Some points, one per row:
< 0.83  0.31 -0.43  0.56 -1.25  0.48  1.16 -0.39 -0.16  0.91  0.55 -0.01>
< 0.31 -0.69 -0.27  0.30 -0.38  0.57 -0.07  2.49  0.38 -0.10 -0.27  0.00>
< 0.84  0.25  0.27  0.04 -1.35  0.53 -0.43 -0.42 -0.13  1.03 -1.02  0.75>
< 0.16  0.08  0.63  1.00 -1.41  1.05  0.59 -0.57 -0.03  1.43 -0.95  0.12>
< 0.33  0.50  0.41 -0.63 -1.08  0.33  0.45  0.88  0.88  0.56 -0.92 -0.05>
< 0.14 -0.91 -0.05 -0.20  0.61  0.05  0.95  1.65 -0.83 -0.47  0.51 -1.70>
< 0.56  0.19 -0.91  0.25 -0.88  0.43  0.09  1.33 -0.36 -0.39 -0.55 -0.26>
<-0.36  0.97  3.41 -0.82 -1.88  0.30 -1.22  1.19 -1.10  1.60 -3.85  0.99>
<-0.70 -3.15 -0.84 -2.13  1.80 -4.40 -2.20 -1.63  1.12 -1.71  1.36  0.44>
< 1.60 -0.21  0.58 -0.67 -1.71  1.03  1.06  1.13  1.45  0.97 -1.38 -1.33>
< 0.78  0.38  0.55  1.02 -1.77  1.05  0.60  0.93 -0.07  1.50 -0.95  0.91>
< 0.36 -0.07  0.00  0.09  0.13  0.21 -0.15  0.26 -0.11 -0.05 -0.05  0.28>
<-0.23  0.43  1.56  0.77 -1.67  0.16  0.76  0.44 -1.05  0.68 -0.90  0.21>
Then 14 other points, each followed by its number:
<-1.39  0.02 -1.00 -0.29  0.82  0.43  0.86 -0.24 -1.43 -0.23  1.99 -0.35> 0
<-0.02  1.04  0.31  0.43 -0.65  1.46 -0.65 -0.43 -0.57  0.91 -0.14 -0.04> 1
< 0.37  1.17 -0.42 -0.39 -0.46  1.48 -1.15 -0.54 -0.11  0.85  0.58  0.36> 2
< 0.70  0.65  0.69  0.64 -2.82  1.86  1.32  0.92 -0.02  1.54 -0.81 -0.01> 3
<-0.22  0.97  1.72  1.47 -3.22  2.40  0.84  1.00 -0.28  2.61 -1.71  0.14> 4
< 0.61  0.99 -0.30 -0.51 -1.44  1.08  0.59  0.11  0.09  0.42 -0.55 -0.79> 5
< 0.65  0.05 -0.37 -0.06 -0.56  0.86  0.90  0.88 -0.03  0.31  0.24 -0.88> 6
< 0.47  0.58 -0.28 -0.56 -0.63  1.64 -1.04 -0.69 -0.55  0.47 -0.40  0.47> 7
< 0.74 -0.18  0.55 -0.64 -0.39  0.13  0.18  0.56  0.01  0.05 -1.41  0.37> 8
<-0.75 -1.41 -0.88 -0.21  0.07  0.36 -1.00  1.67 -0.99  0.08 -0.02  1.15> 9
< 0.00  0.30 -0.63  0.95 -1.44 -0.12  0.85 -0.73 -1.93  1.37  0.23  0.54> 10
<-1.38 -0.05 -0.71 -0.02  1.06  0.86  0.50  0.63 -0.66 -0.13  1.77 -1.05> 11
< 0.13  0.05 -0.21  0.82 -0.86  1.01  1.99 -0.51 -0.03 -0.28  1.10 -1.28> 12
<-1.04 -1.71 -0.12 -0.49  0.64  0.39 -0.11  0.65 -0.39 -1.08  0.98 -0.16> 13
Which two of these numbered points are nearest to each point below, ignoring the 2 directions in which the first points spread most? Their numbers follow each, nearest first.
< 0.85 -1.27  0.39  1.14  0.07  0.00  0.19 -0.66  0.20  0.02  0.19 -0.22> > 4 12
< 0.31 -0.05 -0.44  0.91 -1.09  0.02  0.42 -0.87 -1.23  1.00  0.14  0.74> > 10 1
< 0.22  0.22  0.10 -0.28 -0.67  1.41 -0.23 -0.62  0.26  1.07 -0.60  0.58> > 7 1
<-1.19 -1.17 -1.57 -1.25 -0.46  0.14 -1.33  1.42 -0.21 -0.49  0.45  2.06> > 9 13
< 0.69  0.60  1.04  1.76 -1.49  0.06  0.05  0.88 -0.87  1.49 -0.99  0.52> > 4 3
<-1.59 -1.05 -0.03 -0.61  0.90  0.95 -0.28  0.86 -1.18 -1.44  0.73  0.90> > 13 11
<-2.92 -2.44 -1.35 -2.54  1.53 -4.59 -0.89 -0.67 -0.39 -1.77  2.20 -0.87> > 11 0
< 1.22 -0.17  0.18 -1.17 -1.80  2.10  0.70  0.87  1.60  0.73 -1.45 -0.92> > 5 8
